Each path below is one point turned by a fixed rotation once a step. After each direction that follows a path, write how fast that rotation turns it, in degrees a step (0 if it stays still).
Each turn is a multiple of 5 degrees from 10 to 175, or 0.
Each row of a path follows its step; steps can be skipped.

step 2: [ 24  14   0 -34 -17   7  10 -22  14 -32  10   3 -12   6 -18  26   5   1
  36   9 -61 -21 -21 -47   6  -9  16 -33  14 -42   1   9 -20 -12 -11  11
   3  18  10  25   7 -12 -10 -30  17 -20]
step 4: [-19  -5 -35   6   4  -5  -6  25  -5  20  16 -21  16  20  14  -1  -1 -44
  42 -18   0   4 -13 -13   5   2 -10  -6   4 -43 -24  27 -18  -4  75  12
  14   7   0  26  17 -34 -18   8  16  -9]
step 7: [-25  10 -15  27 -15  17 -11  -7 -16 -19  24  42  14 -15  -8  11 -28 -41
 -34   6 -18 -17  29 -34  32 -36 -35   4  14   1  18   3   3 -28 -15 -31
  -8   8 -20  24   0  -7   8  -8  28 -30]
step 8: [-25 -12 -23 -15   2  53   0  13   1 -27  32 -51 -13  29  -9   3  20 -27
   8 -25 -25 -28 -24  19  -1 -32  13   8  23 -20  10  -1   4  21  11   3
  -9  -4  16 -28  10 -20  38 -18  -9   8]
step 11: [  5  11  13   6  -4  36  15 -27  29  10 -37  34 -15  21  -2  29   3  -1
 -37 -17 -19 -17 -21 -48  26   4  21  -5 -40 -27   5  -2   6 -34  25  -2
 -21  -5  -4  11  16  -6  28 -16  24  19]
step 13: [-55  16  -5  -8  27   3  22  18  -7   7  -4  -5  -4  24 -14  -3  12 -11
  30  30 -40  30 -15 -55  -2 -16 -16 -28  25 -11 -23 -29   3 -15  31 -21
 -19  16 -15 -13  -9   0  13   2  32 -12]
step 15: [-22  11 -15  -9  15 -17   4 -62  -1   1  24 -10 -17   2  43 -11  13 -19
 -11  -6  -6  32   9 -35  12  -3  39 -47 -11 -21  41  31   6 -21  27   4
   8   1   0  16  -4 -23 -12  19  -4   2]
step 16: [ -1 -20 -11   0 -15  -7 -27  37  25 -12  10  -4  44 -13   6  10  34 -15
  -9  -7  11   1   3 -33  24 -32 -10  23 -14 -10  16  13   7  32  24  -2
  -3 -20 -19  48  30   1   7 -27  49 -12]
step 19: [ -9 -27 -13 -18 -39  19 -12  11  11 -15  39   9 -42   1  13 -11  -3 -31
 -41  -4 -29   2  11 -20 -20  11  10 -45  12   5   6  15   6  13   1 -28
 -37  34  -2 -25 -14 -10  13 -22  16 -30]
[  1   7  -4  10  -5  -5  -5   1   7   6  -5 -10  -7   5   6  11  13  -9
   5  -4  10   2  -2   2  -3 -10  -6   7  15  -3  -7  -7   2  -2  -6  -6
  -3  -3  -7  -2   5  -7   0   6   2   5]
85
[  4  -3 -10   3  10  11  -5   3  -4   3   7  -3  -6  -3   2   2   7  -1
 -13  -4   0   2   4   6  -6  -1  -9  -3  -4  10  -5   3   1   3 -16   7
   8   1   4   4  -5   8  -7  -5  15   4]
160
[  3   5 -15   1   8  -8  -6  -5  -9  -3   0   9   6  -2   6  -6  -6  -7
   8  -4  -1   0   9  -2  -7   6   1   7   9  -3   5  -2  -6 -19  -5   4
   9   8   5   8   1  -3  -2   0  -7   1]
135
[ -1  -3  -1   8  -4  -3  -2 -19 -18   7  -2   0   1  -2   2   7 -11  -1
   5  -4   8  -1  10   4   5  -7  -5 -12  -2  -2 -11   3   1   6   6   7
  -3 -10   2   0  -7   1  -2   4  -3   0]
130
[  1  -6   1  -6  -8   0  -2   1   0  -2 -10   0   9 -14  -3  -4  -5  -2
  -3  -2  16  -5   5   2   2  -7   7   8   7   6   3   4  -4  -6  -9  -5
  -7  -5   1  -7   3   8  -2  -5  12 -15]
160
[  5  -2  -3   5   2  -3  -8   3   7  -1   4  18  -5  -7  -1   6   6  -5
  -1  17   3 -13   4  -4  -3   1  -8   3   5   6   6  -2  -4  10   4   2
   1 -15   0   5   0   6   5   0 -10  -3]
160
[ -2   2  -1  13  -2   4 -13   5  -7  -5   1   1  10  -4   1  -7   2  13
  10   5   4   3 -10   2   4  -9   0   6  -7   6   1   2   7   1  -6  -5
  -8  -2   8   8   3  -7  -2 -11  -6  12]
175
